M =
[[126 119 131 124 137 131 139 133 121 124]
 [126 127 118 123 139 130 149 117 129 145]
 [129 126 127 129 131 132 130 127 126 134]
 [134 154 109 130 108 109 118 118 143 125]
 [120 126 157 117 133 138 119 138 129 138]
 [131 122 125 138 125 127 129 131 121 116]
 [123 118 137 119 144 138 139 130 123 139]
 [130 126 125 128 134 132 132 124 128 142]
 [127 123 127 126 135 133 146 126 124 139]
 [129 130 131 127 127 129 122 132 128 125]]
Rows and columns are counted from 1.
row 1 col 1	126
row 4 col 6	109
row 5 col 7	119
row 7 col 3	137
row 10 col 10	125
row 3 col 3	127
row 7 col 9	123
row 7 col 10	139
row 4 col 10	125
row 1 col 10	124
row 5 col 5	133
row 5 col 6	138
row 4 col 8	118
row 9 col 6	133
row 4 col 3	109
row 6 col 9	121
row 2 col 10	145
row 8 col 7	132
row 8 col 3	125
row 4 col 9	143
row 5 col 2	126
row 9 col 5	135
row 10 col 2	130
row 3 col 4	129
row 2 col 3	118
row 10 col 6	129
row 9 col 4	126
row 2 col 1	126
row 1 col 4	124
row 10 col 7	122
row 6 col 4	138
row 3 col 1	129
row 9 col 9	124
row 9 col 8	126
row 1 col 3	131
row 5 col 8	138

A =
[[111 137 130 151 106]
 [110 147 145 125 132]
 [153 111 110 132 134]
 [136 129 132 112 144]
 [117 142 138 119 134]
 [140 104 109 151 109]
 [129 128 125 143 116]
 [134 122 122 137 120]
 [119 145 147 116 142]]
Indices start at 1.
row 1 col 1 = 111
row 3 col 4 = 132
row 5 col 4 = 119
row 2 col 1 = 110
row 2 col 3 = 145
row 4 col 2 = 129
row 6 col 3 = 109
row 7 col 1 = 129
row 4 col 1 = 136
row 1 col 3 = 130
row 3 col 1 = 153
row 8 col 3 = 122
row 8 col 2 = 122
row 7 col 5 = 116
row 9 col 1 = 119
row 2 col 4 = 125
row 2 col 2 = 147

m =
[[123 135 119 157]
 [127 134 139 137]
 [127 134 116 145]
 [116 132 132 135]]
Indices start at 1.
row 1 col 1 => 123
row 2 col 2 => 134
row 3 col 3 => 116
row 4 col 1 => 116
row 3 col 2 => 134
row 4 col 3 => 132
row 2 col 4 => 137

grid = [[124, 140, 131, 126, 131, 132, 119, 131, 140], [124, 140, 131, 126, 132, 134, 120, 133, 140], [125, 140, 132, 125, 131, 135, 119, 133, 140], [135, 154, 125, 127, 140, 145, 126, 139, 138], [124, 140, 131, 126, 131, 132, 119, 131, 140], [135, 154, 125, 127, 140, 145, 126, 138, 138], [134, 154, 125, 127, 141, 145, 126, 139, 137], [136, 151, 127, 125, 131, 142, 120, 132, 137], [135, 154, 125, 127, 140, 145, 125, 138, 138], [126, 148, 125, 133, 143, 134, 125, 132, 141], [125, 141, 129, 125, 134, 138, 122, 136, 140], [135, 153, 127, 125, 136, 144, 123, 136, 137], [124, 140, 131, 126, 131, 132, 119, 131, 140]]
Indices start at 1.
(1, 1): 124
(5, 1): 124
(1, 8): 131
(4, 4): 127
(2, 2): 140
(12, 5): 136
(7, 4): 127
(6, 3): 125
(8, 5): 131
(13, 5): 131
(5, 8): 131
(10, 9): 141
(9, 1): 135
(6, 4): 127
(1, 3): 131
(12, 1): 135
(3, 1): 125
(5, 6): 132
(11, 2): 141
(13, 1): 124
(2, 4): 126
(13, 6): 132
(9, 5): 140
(11, 1): 125
(12, 4): 125
(5, 2): 140
(6, 1): 135
(4, 6): 145
(6, 6): 145
(8, 8): 132
(4, 1): 135

W =
[[138 124  99 107 134 148]
 [138 124  99 107 110 135]
 [138 124 129 120 110 125]
 [138 124  99 107 110 135]
 [138 124  99 107 110 135]
 [138 124  99 107 113 135]]
Indices start at 1.
(1, 1)	138
(5, 5)	110
(4, 2)	124
(5, 4)	107
(4, 5)	110
(4, 3)	99
(5, 2)	124
(6, 1)	138
(5, 6)	135
(3, 3)	129
(5, 3)	99
(4, 1)	138
(4, 6)	135

B =
[[117 120 121 122 124 126 127 129 130 130 132 130 132 133 134]
 [134 142 136 136 127 129 121 124 128 126 125 132 134 117 122]
 [135 133 135 136 138 137 138 136 136 135 131 131 128 128 126]
 [124 130 133 137 131 137 127 133 144 142 137 139 140 134 132]
 [110 119 114 114 106 111 102 108 114 114 118 122 129 121 128]
 [130 122 128 129 135 132 137 134 131 132 129 124 120 134 128]
 [128 124 128 129 136 136 144 141 136 137 138 133 130 137 133]
 [128 125 125 124 135 132 147 143 131 135 141 141 139 145 148]
 [132 132 130 129 133 131 138 136 130 131 136 134 134 137 137]
 [134 131 129 127 125 121 122 120 120 122 121 130 130 124 128]
 [124 130 131 134 131 136 130 134 140 137 134 132 133 127 127]
 [125 121 120 118 119 116 119 117 114 116 117 121 120 122 124]
 [126 125 126 128 132 132 137 137 134 136 135 136 134 133 133]
 [133 132 129 127 128 126 129 126 122 123 126 127 127 129 130]
 [128 120 124 123 130 125 135 130 124 127 127 130 128 134 136]]
Indices start at 1.
row 1 col 1 => 117
row 9 col 5 => 133
row 9 col 3 => 130
row 7 col 12 => 133
row 5 col 5 => 106
row 9 col 7 => 138
row 1 col 9 => 130
row 6 col 5 => 135
row 11 col 9 => 140
row 8 col 7 => 147
row 15 col 5 => 130
row 9 col 11 => 136
row 11 col 2 => 130
row 6 col 2 => 122
row 7 col 5 => 136
row 7 col 2 => 124
row 8 col 8 => 143
row 15 col 1 => 128
row 3 col 6 => 137
row 2 col 1 => 134
row 11 col 15 => 127
row 4 col 8 => 133
row 4 col 12 => 139
row 12 col 13 => 120
row 5 col 9 => 114
row 9 col 10 => 131
row 10 col 15 => 128
row 11 col 8 => 134
row 7 col 7 => 144
row 3 col 15 => 126
row 15 col 9 => 124
row 11 col 12 => 132
row 1 col 6 => 126
row 6 col 4 => 129
row 14 col 13 => 127
row 4 col 5 => 131

x =
[[133 133 129 128 120 133 132 141 121 133 118 120 137 115 126 116]
 [136 137 135 138 122 125 128 136 127 128 124 119 138 127 126 130]
 [147 121 122 142 148 116 153 122 123 131 138 122 141 123 133 135]
 [138 131 130 143 110 128 123 139 123 144 119 120 144 114 131 118]
 [148 121 121 142 149 116 154 122 123 131 139 121 142 123 134 136]
 [140 132 132 137 137 120 140 128 127 122 132 119 137 132 127 138]
 [138 133 132 141 118 125 127 136 125 135 123 119 141 122 129 126]
 [133 132 128 127 124 132 135 140 121 130 120 120 136 116 126 117]]
Rows and columns are counted from 1.
(1, 1) -> 133
(6, 7) -> 140
(2, 13) -> 138
(2, 4) -> 138
(8, 4) -> 127
(8, 16) -> 117
(4, 15) -> 131
(1, 4) -> 128
(5, 11) -> 139
(7, 13) -> 141
(1, 10) -> 133
(5, 9) -> 123
(6, 11) -> 132
(6, 15) -> 127
(6, 10) -> 122
(3, 1) -> 147
(7, 2) -> 133
(2, 15) -> 126
(7, 3) -> 132
(2, 14) -> 127
(4, 9) -> 123
(4, 2) -> 131
(5, 12) -> 121
(2, 8) -> 136
(5, 14) -> 123
(3, 14) -> 123
(3, 4) -> 142
(1, 2) -> 133
(7, 4) -> 141
(8, 12) -> 120
(1, 3) -> 129
(3, 6) -> 116
(8, 3) -> 128
(6, 5) -> 137

X =
[[152 104 104 152 152 152 104 104 152 104 152 104 104 104 152]
 [151 105 104 151 151 152 105 104 151 104 152 105 105 105 151]
 [151 105 104 152 152 152 104 104 151 104 152 105 105 105 151]
 [105 151 152 104 104 104 152 152 105 152 104 151 151 152 104]
 [105 151 152 104 104 104 152 152 105 152 104 151 151 151 105]
 [105 151 152 104 104 104 152 152 105 152 104 151 151 152 105]]
Rows and columns are counted from 1.
row 1 col 1 -> 152
row 3 col 11 -> 152
row 6 col 3 -> 152
row 6 col 5 -> 104
row 1 col 5 -> 152
row 1 col 4 -> 152
row 4 col 3 -> 152
row 1 col 15 -> 152
row 6 col 12 -> 151
row 5 col 12 -> 151
row 5 col 10 -> 152
row 1 col 6 -> 152
row 4 col 9 -> 105
row 3 col 1 -> 151
row 2 col 1 -> 151
row 5 col 2 -> 151
row 6 col 7 -> 152
row 6 col 4 -> 104
row 5 col 5 -> 104
row 5 col 3 -> 152
row 6 col 9 -> 105
row 4 col 4 -> 104
row 3 col 15 -> 151
row 5 col 6 -> 104
row 1 col 10 -> 104
row 1 col 13 -> 104
row 6 col 11 -> 104
row 1 col 7 -> 104
